(in the rows, 128 means zero)
Named turns come first, each shown by rows before and after it. Which turns, in which order, take the first row of each pair that follows to the second? Write the first one first, as in the answered first pair.
B (before -> after):
[167 119 181 130 145 137 123 121 117 122 127 105 149 154 101 166] -> [170 143 180 135 114 115 113 127 136 126 156 138 119 107 102 163]
[144 155 164 134 140 113 125 126 127 110 130  75 140 139 115 118] -> [136 169 152 134 106  93 132 126 132 113 149 119 113  98 113 112]
[170 180 135 127 108 102 145 134 160 139 146 145 166  90  95 109] -> [149 152 109 117 112 112 182 112 124 129 116 166 179 109  83 102]
H (before -> after):
[143  83 148 157 132 132 110 171 116 100 155  51 141 148 155 153] -> [172 102 128 155 119 119 159 177 124  97 149  63 176 131 129 147]
[107  75 116 143 147 146 149  91 108 120  81 113 165 184 132 109] -> [142 125  95 144 102 105 196 103 136 122 100 162 175 118 108 100]
[ 99  88  96  89 116 131 191 147  91 119  88 162 163 177  74 107] -> [102 122  97  95  72  99 180 155 118 125 126 213 121 112  79 104]
[ 89 115 108 115  96 130 157 106 107 124 117 167 120 100 127 118] -> [ 75 106 119 113 103 139 131 104 102 125 120 159 104 113 139 121]
V (before -> after):
[ 49 112  83 108 143 158 115 116  46 133 116 118  80 159 119 135] -> [ 97 187 119 127 116 123  66 161 122 151 177 114  50  90 131 147]
[116 122 133 144 168 158  83 109 154 170 133 106 120 203 107 127] -> [162 181 129 152 136 120 108 128 196 175 157 128 134 147  89 125]
[152 145 124 126 121 126 161 123 133 124 118 133 161 129  97 127] -> [117 108 140 123 146 152 124 111 114 124 111 109 139 164 118 133]
[145 129 117 116 179 134 165 114 135 117  97  47 169 194 100 104] -> [154 154 153 123 181 131 105 136 169 126 137  27 133 173 121 115]
Now pairs of rows:
(two turns a pair)
[100 150 133 124  97 112  84 124 140 146 182 185  69  68 162 118] -> [108  92  97 109 165 159 170  99  77 125  86 121 184 189 129 115]
V B
[122 167 125 137  86  93 128 129 157 127 154 166 102  85 130 128] -> [ 74 111 143 132 132 139  81 111 120 126 131 123  82 151 157 138]
B V
[152 147 149 136 119 102 113 125 159 126 161  95 127 113 149 126] -> [101 107 138 128 112 114 109  97 121 123 152 128  94 119 157 118]
B H
[132  84 145 128 153 140 127  91  77 129  96  96 124 179 117 133] -> [193 151 132 132 107  97 178 114 122 131 120 133 149 108  86 129]
V V
[110  87 157 132 132 127 126 109 116 121 146 125  95 140 121 131] -> [128 103 136 130 114 112 173 107 120 119 142 147 121 120  99 123]
V V
[171 148 140  92 105 149 124 139 117 136 110 147 126 169 136 108] -> [161 140 136  89 101 152 124 131 109 134 104 156 121 171 137 106]
H V
[109 115 126 108 136 132 146  95 104 121 113 142 135 129 128 139] -> [122 121 143 108 157 139 123 106 118 127 113 106 143 148 135 148]
V H
[153 154 138 139 146 127 144 130 137 141 111 120 144 132 125 131] -> [133 135 121 130 140 127 162 115 116 138  99 140 142 135 123 123]
H V
[132 162 157 151 138 125  59 162 164 135 178  62 133 130 152 151] -> [174 172 115 145 135 116 154 158 153 127 141  70 213 140 108 143]
H V
[130 139 117 125 127 114 154 130 130 129 126 127 135 119 117 121] -> [125 133 113 121 132 119 155 125 121 128 122 125 136 130 114 121]
V H
[130 141 100 147 103 122 158 158 125 107 128 181  94  80 155 128] -> [128 144 112 146 104 123 137 163 134 111 137 174  86  78 161 131]
H V
[104 121 146 139 148 139 103 120 122 133 152 135  92 141 127 135] -> [110 110 131 134 161 146 138 112 106 125 128 126 130 165 115 130]
B H
[140 158 120 128 114 118 126 134 149 128 138 133 137 114 123 138] -> [110 138 119 124 106 123 118 120 131 126 136 153 113 114 133 135]
B H
[108 113 134 129  98 124 114 120 117 151 171 154  74  93 151 136] -> [140  98 111 122 138 144 185 113  92 140 113 109 168 161 120 131]
H H
[139 132 141 136 138 106 133 126 130 114 123 111 115 132 126 113] -> [127 126 143 134 135 107 126 122 125 113 127 120 102 128 131 113]
B H
[113  91 101 121 139 124 155 101  86 125 101 140 142 161 120 118] -> [149 115 116 125 161 125 152 120 109 129 101 100 169 173 117 125]
H B
[107 101 133 128 156 142  51 119 131  99 133 114  82 149 158 124] -> [182 152  85 123 125 104 167 131 145  90 112 142 172 113 100 112]
H H
[202 115 155 129 141  93 162 171 173 130 137  49 219 122  98 133] -> [165  85 181 135 172 124 102 164 161 134 139  14 183 159 128 143]
V V
[134 144 131 124 120 126 124 139 141 130 132 138 132 118 119 130] -> [111 119 129 120 128 140 116 127 121 127 120 135 124 140 125 128]
B V
[125  91 113 135 105 122 101 105 142 120 143 120  73 131 159 115] -> [138  83  84 125 105 121 161  93 123 111 112 131 121 146 136 104]
V B
[146 160 129 132 100 140 153 146 136 127 157 109 160 122 120 116] -> [136 146 119 127 103 143 169 134 116 125 141 114 167 135 117 111]
B B
[167 187 167 164 127 120 142 160 153 131 190 128 129  72 144 154] -> [ 95 139 147 153 106 130 137 120 103 128 184 189  74  70 157 145]
H B
[140 138 117 105 129 167 116 128 143 126 148 139 109 112 130 113] -> [136 132 120 106 134 171 112 124 139 127 146 133 107 121 133 114]
H B
[130 147 132 116 112 107 119 136 150 129 136 137 128  84 130 133] -> [ 90 102 130 111 130 135 101 117 118 126 117 127 113 125 144 134]
B V
[165 151 132 124 126 100 149 143 141 120 123 122 146 117 104 130] -> [118 119 117 115 107 104 149 117 109 116 119 164 107 111 112 123]
H B
[104 130 150 116 129  92 143 118 122 122 161 164 111  48 141 107] -> [ 97  84 147 111 186 134 155 106  86 114 110 100 160 135 138 113]
H H
[146 134  95 114 113 125 187 117 129 123 120 140 150 118 112 105] -> [141 118 132 121 160 155 122 128 137 126 122  75 142 166 138 120]
B V
[ 87  97 131 129 137 146 101 118 102 122 124 122 104 135 147 126] -> [ 94 111 137 131 127 133  91 128 119 124 143 126  89 116 156 130]
B B
[120 110 133 128 155 141 118 128 122 117 123 105 123 138 143 139] -> [113 120 120 126 124 125 127 125 121 119 136 147 102 101 141 132]
B B
[119  72 132 118 133 113 171 156  84  96 106 132 193 177  94 125] -> [148 141 167 138  91  72 115 192 151 112 182 155 134  87 112 131]
B B
[128 117 128 106 114 142 129 110 112 142 123 129  95 129 144 141] -> [149 127 138 110 130 146 122 121 129 143 125  97 113 138 144 144]
H B
